In the rows, zero is written as 128.
D: rows in 3 groups, each row roughly a mix of its group's directions:
D (116 x 12):
[[147 102 102 156 121 186 120  93 157 109 146 125]
 [137 121 108  85 104 151 150 104 164  80 143 110]
 [ 85 122 172  94 103 103 134 130 107  93 134 102]
 [150  92 133  95 142 153 147 121 130 137 191 151]
 [141 120 103  95  90 136 137 106 168  84 163 127]
 [ 75 130 155  89  97 107 128 131  95 100 140 112]
 [120 157 133 105 138  76 153 153 100 165 101 148]
 [174 147 100 145 129  88 109 153 117 121 136 176]
 [109 161  99 156 123 112 123 128 101 103  67 111]
 [142 138 110 144 152  82 136 142  87 126 153 179]
 [143 112 122  99  93 100 134 122 166  93 177 140]
 [ 73  71 147 154 142 142 142 107 131 113 135 128]
 [ 76 103 138 134 146 169 155 115 139  94 148 102]
 [171 131 109 174 164 139 108 146 161 154 106 130]
 [162 181 139  87 145 133 119 143 113 143 168 111]
 [145 145 152 104 143  67 136 143 105 156  92 138]
 [190 124  98 151 163 147 128 131 155 156 138 143]
 [126  92  92 123 108 174 108 114 127  93 162 105]
 [ 76 113 147  98  96 112 123 144  89 102 129 100]
 [ 80  65 144 152 135 121 162 114 134 126 118 127]
 [151 105 111 109 124  65 144 154 104 137 134 166]
 [108 106 108 147 105 182  97 110 139  93 155 112]
 [160 189 125 102 157 138 118 142  87 134 138 141]
 [126  92 149 103 150 148 149 131 126 165 185 148]
 [133 144 160 146 163 129 112 152  92 175  90 118]
 [ 79  82 124 178 121 133 148 109 152 117 113 130]
 [120 125 152 158 162 121 122 152  88 189 122 131]
 [120 107 100 140 103 186 116  86 142 100 148 121]
 [128 105 161 105 161 130 127 127 137 163 178 168]
 [130  97 157 105 153 122 134 129 139 164 186 158]
 [120 149 154 107 146 178 154 132 151 134 130  74]
 [117 140 141 163 148  82 101 146  95 162  99 148]
 [140 160 102 139 103 125 116 128 116  89  69 100]
 [141 142 170 117 146  74 140 158 108 162 106 141]
 [144 143 151 127 147  85 133 166 101 176 115 157]
 [151 119 106 135 115  73 109 143 125 124 178 164]
 [103 140 116 159 143  95 104 127  95 180  95 129]
 [101 126 157  89 153 179 153 125 118 129 114  91]
 [159 119 133 112 108 136 136 111 187  76 147 117]
 [159 139  87 139 112  87 107 151 117 127 138 179]
 [104 126 153 128 149 118 114 145  94 197 104 131]
 [138  82 109 146 114 176 112 119 134  92 168 127]
 [148 170 100 145 130 107 102 135  95 155 134 177]
 [173 194 117 133 135 128  94 137 123 128 158 136]
 [139 149  95 146 121 133 138 117 119  81  76  90]
 [115 149 138 166 159 164 131 153  81 155 102 118]
 [146 124 108  97  92 136 133 104 179  97 161 108]
 [135 113 133  91 100 140 148 114 183  89 157 116]
 [139 131 108 101  86 145 140 119 159  66 144 122]
 [182 167 137 104 142 117  91 149 113 143 158 141]
 [114 146 166 156 146 115 100 156 109 180 100 132]
 [119 107 158 104 135 118 113 136 130 193 166 153]
 [187 183 126  98 142 114 120 147 107 120 133 129]
 [142 110 103 106  96 146 146 106 166  86 169 127]
 [122 115 121 144 124 174 127 111 169  81 169 111]
 [165 160 149  85 158 151  96 150 101 140 143 135]
 [123 108 106 146 117 178 125 100 161  83 158 119]
 [141 138  91 167 118  90 105 129 109 126 128 184]
 [118 108  95 129 108 179 107 100 142  92 153 101]
 [ 89  67 146 157 135 136 159 119 152 115 107 119]
 [182 182 132 110 138 133  87 142 120 128 150 131]
 [140  99 141 110 141 136 138 136 120 172 196 145]
 [141 123  97 101  83 145 129 111 156  83 163 140]
 [124  96 163  88 128 123 132 136 145 169 178 146]
 [161 167 136  65 141 133 131 148 108 132 153 107]
 [ 68 112 125 112  97 129 117 144 100  97 120  90]
 [133  98 138 109 144 139 136 119 142 177 193 136]
 [138 148 104 171 136  81 128 132 107 142 152 175]
 [139 138 106 134 131  74 121 130  84 138 151 177]
 [188 132 108 153 161 145 133 126 154 166 135 149]
 [114 163 164 121 146  75 129 165 119 153 100 125]
 [129  94 168 123 127 137 127 143 142 185 172 141]
 [168 132 131 174 159 147 142 133 170 143 143 162]
 [112  99 167  92 126 147 145 111 146 111 129  71]
 [117  99 150 102 156 118 142 130 126 169 184 155]
 [153 148  99 138 109 121 116 119 117  96  65  95]
 [152 133  87 135 109  79 113 147 111 131 139 179]
 [123 148 152 120 127  86 145 124 105 167  70 141]
 [ 81  84 112 161  99 128 151 118 168 132 128 118]
 [ 96 112 172 109 153 180 136 111 127 130 119  91]
 [141 125 102 155 162 136 131 130  63 167 119 124]
 [143  90 101 141 118 173 107 106 146  86 155 115]
 [136 108  99 142 117 185 117  99 149 102 170 128]
 [ 89 147 137 134 136  85 131 180 111 139  88 123]
 [131 154  93 157 107 121 110 117 119  98  67 110]
 [168 139 110 172 167 138 135 147 166 156 123 148]
 [128 158 139 108 137  82 135 144  98 178  91 138]
 [ 71  67 138 131 123 147 154 118 142 128 117 116]
 [182 137 112 160 166 136 136 137 157 165 129 154]
 [ 72  74 117 127 101 138 140 103 133 104 110 120]
 [ 74 125 139  92  91 114 123 118  94  98 121 106]
 [123 132 152 161 167 131 122 153  84 181 116 132]
 [148 109 102 125  95 155 127  93 177  93 152 134]
 [145 114 110 103 112 135 150 108 167  76 171 131]
 [114 166 119 157  99 122 109 133 137  97  70 107]
 [ 85  66 128 136 112 122 161 114 143 109 102 118]
 [146 106 104 145 121 182 114  91 158 100 152 118]
 [132 126 126  96 121 154 155 116 172  86 176 118]
 [134  99 155  96 137 137 129 128 148 166 188 150]
 [130 130 123 123 118 152 123  78 162  75 165 140]
 [ 68  93 112 163 113 133 141  95 123 118 104 138]
 [ 71 128 139  91  95 116 123 124 101  96 126  96]
 [125 104 163 110 122 170 127 127 171 128 104  79]
 [ 87 111 149  92  84 134 124 101  94 101 140 110]
 [114 115  99 149 121  80 121 117  88 127 140 181]
 [113  91 141 105 128 106 136 128 136 155 187 167]
 [121 167 101 159 107 106 116 138 108  88  81 117]
 [171 144 108 165 162 141 138 117 175 149 111 147]
 [126 113 105 132 112 166  98  96 147  77 164 126]
 [144  95  98 150 120 176  97 109 146  93 155 124]
 [119 138  98 120  93 149 136 101 174  76 134 114]
 [ 81  71 125 151 108 134 144 107 147 111  97 123]
 [109 125 102 113  78 112 144 128 147  78 164 142]
 [133 164 152 124 151  85 139 158 120 178 100 136]
 [ 88 110 162 104 152 163 163 113 113 136 108  95]
 [ 85  63 128 132 115 142 146 119 141 108  93 126]]
one row of each group, then the others: which group is each in?
[169 186 121 101 142 124 103 144  95 142 146 145] | <8>
[142 104 152 114 137 147 133 135 145 155 200 151] | <4>
[136 142 136 129 148  85 141 174 101 174 106 151] | <60>

[ 95  70 140 169 130 107 154 106 136 112 105 133] | <8>
[131 123 171  99 170 174 148 137 124 117 102  98] | <8>
[ 86 109 140  97  93 117 122 110 104  85 111  96] | <60>
[137  86 137 117 122 132 129 122 144 173 191 148] | <4>
[126 121  91 138 127 178 105 113 162  97 153  92] | <60>
[178 137 105 135 111  78 111 158 136 146 134 163] | <8>
[126 171 144 109 144  79 153 138 118 168  99 146] | <60>
[149 117 117 174 132  87 101 138 130 129 158 178] | <8>
[112 110 178 112 167 149 159 110 112 109 109  94] | <8>
[108 153 132 121 127 181 148 110 148 104 107  76] | <8>
[125  91 112 111 151 116 149 105 130 168 188 133] | <4>
